In the data rows, the value 128 means zero.
Some points:
[150 122 179 131 111 106 141 133 100  89 189 130 139 100  93 157 125 128
 130 138 105  95 103  83  90 190 117 104  80 103 133 158 113 120 105 111
 131  58  48 118 105 117 121 160]
[ 81 132  94 117 100  99 136 153  95  97 142 147  94 112 158 121 117 212
 148 176 108 146 124 142 130  66 139 123 112 122  85 132  73 106 106 168
 135  87 136 111 136 131 132 141]
[123 118  98 169  88 111  89 137 151 156 138 202 207 158 144 151 130  77
  70  89  76 149 169 104 138 137 116 117 148 139 114 117 148 154  68 162
 161 110 140  79 169 161  99 173]
[ 94 111 130 144 132 101 108  94 137  77 148 108  93 120 115  89 129 117
  54  94 151 138  90 132 104 123 128 162  97 113 122  81  88 124 127 158
 155 165 104 162 176 138 143 115]
[147 126 152 155 131 136 157 150 119 146 130 111 179 174 120 149 205 181
 149 139 140 103 132 148 103  88 182 141 154 118 141 112 176 120 127  66
 174 142 117 177 155 131 142 102]
[ 82 115 112  76 139 154 132  89 133 130  74 136 181 173  95 152 138 145
 144 132 148 126 129 117 126 129 119 123  82 131  85 144 127 150 231 166
 158  69 170 191 173 163 121 110]
[ 85  91 137 142 140  78 122  94 132 179 175 121 108 115 143 141 146 150
 151 127 150 113 132 135 150 165 170  60 143 174 167 103 108 105  79 127
 141 130 196 172 132 157  65 116]
[135 143  57 135 137 172  69 100  99  90 216 163  80 163 110 165 103 114
 127 140 140 110 128 102 115 142 128 147 154 156 132 102 183 159 142 121
  91 148  79 167  99 174 103 138]
[128 129 119 128 170  73  60 142 139 164  47 113 124 171 148  79  97 166
 153 140 191 134 131 105 109 146 171 145 185 101  82 154  97  91 132 112
 121  93 141  37 167 143 136  93]
[115 134 169 144  92 120 141 188 146 122 118 150  68 142 155 154 104 122
  77 163 155  90 104 111 112 114 175 134 112 168 140 150  98 151 165 107
 110 135 177  84 154  69  69 105]
[ 92 108 122 150 119 121 109 142 114 123  84  79 108 102 129 138 158  95
 103 155  74 144 136 148 141  70 108 117 174  57 175  86 127 196 202 121
 117  95  98 100 120 141  99 154]
[120 141 174 177 164 156 145  88 122 138 114  92  75 123 152 127  81 133
 122 146 118 131 153 131 135 164 145 151 139  79 132 124 238  78 174 186
 171 136 136  95 102 157 135 135]
[131  70 112 107 152 118 148 209 128 116 184 115 105  89 150 128 168 112
 111 123 144 165 160 122  64 140 116 169 159 160 126 129  76 134 132 177
 156 114 144 124  79  33 151  79]
[104 166 128 124  91 118 109 204 176 140 116 180  95 155 141 157 140  94
 135  97  96 190  97  71 171 159 154  79 160  90 149 144 113 135 140 141
 126 131 135 178 126 173 189 157]
[162 105 107 128  82 123 134 100 125 120 100  47 114 120 129 123 103 160
 105 171 111 122 126  75 121 154 105  58 185 166  96 167 133 149 161 104
 135 145 135 127 193  68 149 111]
[166 158 107 147  62 177  95  95 127 192 135 103 118 120  79 194 175 151
 109 121 129 167 142 119 109 129 142 128  84 128 149 102 123 144 131 166
  75 122 174 109 157 107 201 168]
[104 108  99  90  78 111 177 130  25 152 122 100 179 146 109 103 131  85
 163 121 132 108 127 152 143 182 154 136  60 138 102 130 146 107 119 125
 108 170 160  94 122 108  97 102]
[135 153 159  86  47 114 147  57 127 115 140 134 154 140 186 116 172 173
 158 151 131 121  92 160 104 182  79 184 153 143 137 131  86  72 150 150
 102 169 116 124 108 156  88 108]
[139 123 121 143 136 101 174  99 141 110 133 141  95 124  74 116 142  97
 180 114 125 114 184  75 153 116 113 182 136 179 171 146  65  72 129  78
 175 157 131  91 163 172 126 143]
[127 126 204 124  85 122 106 133  77 163 129 129 119  72  88 108  35 126
 124  91 154 170 153 116  85  87 137 150 167 132 150 155 128 160 106 139
 119 155  95 179 141 158 120 131]
[151 125 148 118 174 152 125 114 106 203 153 148 102 145 155 111  94  77
 137 159  63 111  60 107 110  66 160 107 144 133 140  97 123  80 133 146
 147 158  63 111  97 112 135 105]
[121 107 141 190 125 165 111 143 143 110  95 167 128 114 115 105 148  98
 139 115 117 112 114 156 142 145  85 102  96 114  50  72 110 165 135 117
 108 142 122 104 101 163 177  70]
[181 141  84 107  62 146 153 110 191 138 124 137 137 146 106  89 104 109
 115 133 187 155 157 113 171  94 118  92  96  92 117  76 108 118 117 118
 158 124 148 153  68 106 128 147]
[118 140  87  96 129 109 170 151 144 121 111 112 127  88  82 237  96 143
 113  67 166 113  93 156 153  94  78 118 137 128 113 108 160  75 149 141
 118 133 118  89 126 121 133 103]
[161  98 124 160 133 121 130 108  72  84 102 193 151 148 107 130 119 164
 152 116 137 176  93 147 169 141 125 121 134 150 168 145 100 138 140 137
 197 160 138 114 114  78 107 147]
[113 121  94 168 141 137 146 144 144 130 162 130 125 176 105  79  99 108
 122 130 120  79 156 221 108 158 149  89 182 100 168 168  98 123 141 159
 127 124  99 122 152 117 124 101]
[143  51 150 166 171 140  76 125 137 115 129  55 100 169 178 206 108 121
 150 127 105 106 142 121 128  96 118 140  86  87 117 189  64 115  73 107
  93 140 137 175  87  91 102 121]
[139  96 172 128 142 176 106 185 153 136 201 100 114 104 178 129 110  91
 151 108 143 114  92 181 142 102  94 131 150 121 111 121 142 176 175 124
 165  83 134 112 170 175 153 174]
[162 136 136 132 170 182 179 159 119  83 106 178 145  97 132 109 139  95
 143  60  98  81 140 125  64 133 127 126 159 126 121  87 138 108  80 150
  72 141 131 192  68 112 111 243]
[143 136 121 116 152 167 174 127 117 137 136 131 173 104 130  92 127 152
  65 141 129  66 109  91 167 107 131 169 127  89  97 169 135 205  92 125
 102 132 165 126 102 189 157 104]
[149 204 109 116 192  83 155  75 125 185 131 141 116 131 124 154 138 136
 163 159 160 139 159 139 118 152 120 123  96 125 103 138  94 181 103 165
 121 195  90 141 141 108  77 130]
[128 159 175 101 153 152 121  67 103 100 120 102 117  85 164 127 122 132
 130  51 129  93 151 127  91 102 206  83 117 136 119 156 156 166 144  85
 144 113  79  78  34 114 169 124]
[122 137 124 129 107  46  68 130 133 144 105 137 128 112 115  76 186 145
 143 125 130  76 137 143 135  86 110 147  87 189 119 168 194 100 164 123
 130 163 141 159 112  66 141 154]
[107 214 140 169  93 127 157  94 116 132 107  94 137 185  99 124 141 113
 154 126 118 141 116 103 145 151  96 184 153 185 143 107 150 158  65 151
 111  46 153 145 101  99 137  94]
[ 78  79 132 103 138 178  96 158 223  86 145 188 146  91 116 111 122 112
 182 140  91 131 132 106 136  78 131  82 137  46 166 131 195 195 100 120
 121 132 142  79 186 104 142 137]
[191 164 153  76 149 104 110 134 148  59  93  99 140 121 127 134 122  88
 121 183 106 178 131 176 140 130 157 131 104 155 111 124 120 116 114 131
 116 103 189 142 143 164 142 110]
[141  73 119  99 121 102 174 170 142 135 104 141 132 161 195 147 112 175
 135 125 146 140 182 125 187 183 118 178  99 160 148  78 137 150 127 116
  69  95  79 159 165  83 166 138]
[101 171 139 137 180 109  91 152  90 101 168 162 186 128 153 110 120  93
 109 158 189  67 135 110 141 120  70  94 148 104 172 110 115  67 140 116
 136 153 155 116 131 134 163 123]
[118 129  69 122 126 151 132 102 142 138  83 104 140  35 179 120 141 123
 147 159 158 152  77 141 141 143 169 164 119 149 140 161 136  64  83 100
 140 111  90 140 151 128 101 148]
[120 199 120 111 152 178  88 160 159 150 132  85 157 115  51 111 124 190
 120 103  44 157 150 158 187 185 136 153 100 106 108  95 150 112 172 119
 127 138 137 152 121 145  81 107]
[173 112 111 125 158  82 171  88 120 149 145 144  83 146 149  92 144 141
  89  99 125 168 110 146 116 123 120 139 112 116 131 170 162 103 143  53
  74  85 171 154 129 127 112 131]
[ 95 105 147  89 150 160 146 142 137 122  88 126 155 160  97 118 162 133
  86 165 136 181 128 136  84 101  60  91 107 166 128 140 144 132  63  88
 139 175  66  91 102 183 131 124]
These points spread out most along one direction. Take the direction at right angles to it along which they spread out most. Then take the direction at right angles to both along which they spread out most. Go by this last direction. Where along it does each point below lie, from 0 to 99? The average is 50, and the first point in the table lies past the average. One standard deviation of the points above along it is 16.
[115 134 169 144  92 120 141 188 146 122 118 150  68 142 155 154 104 122
  77 163 155  90 104 111 112 114 175 134 112 168 140 150  98 151 165 107
 110 135 177  84 154  69  69 105] : 18
[143  51 150 166 171 140  76 125 137 115 129  55 100 169 178 206 108 121
 150 127 105 106 142 121 128  96 118 140  86  87 117 189  64 115  73 107
  93 140 137 175  87  91 102 121] : 36
[135 143  57 135 137 172  69 100  99  90 216 163  80 163 110 165 103 114
 127 140 140 110 128 102 115 142 128 147 154 156 132 102 183 159 142 121
  91 148  79 167  99 174 103 138] : 75
[139 123 121 143 136 101 174  99 141 110 133 141  95 124  74 116 142  97
 180 114 125 114 184  75 153 116 113 182 136 179 171 146  65  72 129  78
 175 157 131  91 163 172 126 143] : 49
[166 158 107 147  62 177  95  95 127 192 135 103 118 120  79 194 175 151
 109 121 129 167 142 119 109 129 142 128  84 128 149 102 123 144 131 166
  75 122 174 109 157 107 201 168] : 66
[ 94 111 130 144 132 101 108  94 137  77 148 108  93 120 115  89 129 117
  54  94 151 138  90 132 104 123 128 162  97 113 122  81  88 124 127 158
 155 165 104 162 176 138 143 115] : 46
[173 112 111 125 158  82 171  88 120 149 145 144  83 146 149  92 144 141
  89  99 125 168 110 146 116 123 120 139 112 116 131 170 162 103 143  53
  74  85 171 154 129 127 112 131] : 50
[121 107 141 190 125 165 111 143 143 110  95 167 128 114 115 105 148  98
 139 115 117 112 114 156 142 145  85 102  96 114  50  72 110 165 135 117
 108 142 122 104 101 163 177  70] : 56
[104 108  99  90  78 111 177 130  25 152 122 100 179 146 109 103 131  85
 163 121 132 108 127 152 143 182 154 136  60 138 102 130 146 107 119 125
 108 170 160  94 122 108  97 102] : 63
[118 140  87  96 129 109 170 151 144 121 111 112 127  88  82 237  96 143
 113  67 166 113  93 156 153  94  78 118 137 128 113 108 160  75 149 141
 118 133 118  89 126 121 133 103] : 52
